Each row is where one point has got to under a steady rotation. How many ticks took it there?
The counts run from 0 to 54.
[133 100 137 119 124 178 137 141  68 126 168 130 111 132]
9
[172  90 147 143 155 180 146 123 115 130 142 150 149 118]
38
[161 104 110 157 141 185 157 141 138 124 155 148 168 126]
53
[162  98 142 119 159 166 144 111  79 126 166 147 118 122]
24
[158 113 133 142 165 168 169 118  89 134 167 139 117 136]
42
[166 111 107 116 122 174 120 119 104 109 162 164 161 121]
17
[161 120 117 116 112 184  97 132 103 123 145 171 145 105]
0
[155 102 147 119 154 168 142 111  73 141 148 141 125 128]
25
[164  81 139 124 134 180 140 140 106 107 158 141 146 114]
21
[154 104 134 120 111 178 100 139 104 116 142 164 149  97]
1
[139 125 118 105 128 173 131 112  62 141 170 155 116 135]
11
[160  93 150 126 146 170 116 126  75 122 163 157 109 111]
6
[146  94 148 117 133 176 123 140  70 132 161 135 114 119]
8
[178  97 134 137 156 179 143 117 119 125 147 161 153 114]
37
[158 132 121 108 125 184 146 102  94 149 145 155 162 137]
31
[159  85 149 142 152 186 159 138 110 126 151 135 140 114]
39
[165 129 114 136 134 185 153 118 128 154 137 162 174 130]
50
[139 103 142 117 131 186 154 123  69 147 158 124 133 137]
27
[175 101 120 115 136 173 118 115 109 114 154 167 160 116]
18
[152 116 139 133 160 176 169 105  85 152 158 142 128 142]
43
[175  89 139 117 136 173 117 123 108 117 145 163 153 107]
19
[163  88 134 133 159 168 148 129  87 114 169 144 125 125]
23
[143 130 108 136 127 193 174 119 104 151 156 136 150 146]
47
[165  96 133 127 144 162 117 132  85 107 163 162 112 111]
5
[163 115 119 143 131 195 150 130 134 147 134 154 175 119]
51
[158  92 126 124 133 158 121 147  92 100 166 156 118 110]
4
[137 114 118 118 126 173 138 123  64 132 171 137 113 135]
10
[160 105 110 127 123 190 150 126 117 114 155 145 176 122]
34
[154 130 108 105 131 176 150 100  84 149 159 151 147 145]
30
[151 104 101 110 105 182 124 131  99 111 164 155 164 128]
16
[163 103 110 157 158 177 154 135 133 122 155 150 151 124]
54
[140 121 142 136 132 186 169 118  90 169 148 131 137 144]
45
[159  91 133 126 113 183 111 149 102 107 156 159 142 101]
2
[152 125 126 103 106 183 120 114  76 149 150 153 146 126]
13
[157 107 119 119 114 192 143 124 113 132 148 144 181 125]
33
[148  86 118 131 122 175 114 146  96 102 162 154 134 104]
3
[154 139 100 139 131 178 166 111 110 151 157 149 160 144]
48
[171 105 111 127 132 176 149 123 120 110 163 158 166 125]
35
[163  83 143 127 138 181 127 132 106 120 148 152 154 106]
20
[145 124 112 112 127 181 159 108  79 137 166 139 142 150]
29
[156 110 115 148 139 189 153 136 138 137 142 143 170 124]
52
[151 124 143 133 149 190 167 110  93 164 147 137 132 135]
44
[156  78 135 124 145 177 144 138  95 103 164 142 127 120]
22
[161 134 105 136 136 180 156 110 121 154 147 160 167 135]
49
[140 129 124 139 124 191 175 122  97 158 158 130 145 146]
46
[149 134 125 103 120 172 125 113  68 150 160 158 132 130]
12
[144  99 155 116 141 185 154 114  72 144 155 129 126 130]
26
[160  96 132 146 166 178 174 127  96 122 162 130 124 133]
41
[143 114 123 100 102 189 125 121  84 145 150 148 158 124]
14
[143 114 109 109  98 187 129 129  87 127 159 149 160 122]
15
[157 116 124 112 119 196 139 108 101 148 141 158 175 127]
32
[158  81 143 144 157 184 168 135 105 121 159 129 129 123]
40
[155  99 155 120 140 176 120 130  73 134 157 147 111 111]
7
[141 118 119 111 122 182 164 118  78 139 167 130 136 145]
28
[180 106 113 135 149 172 142 116 121 110 156 159 158 120]
36
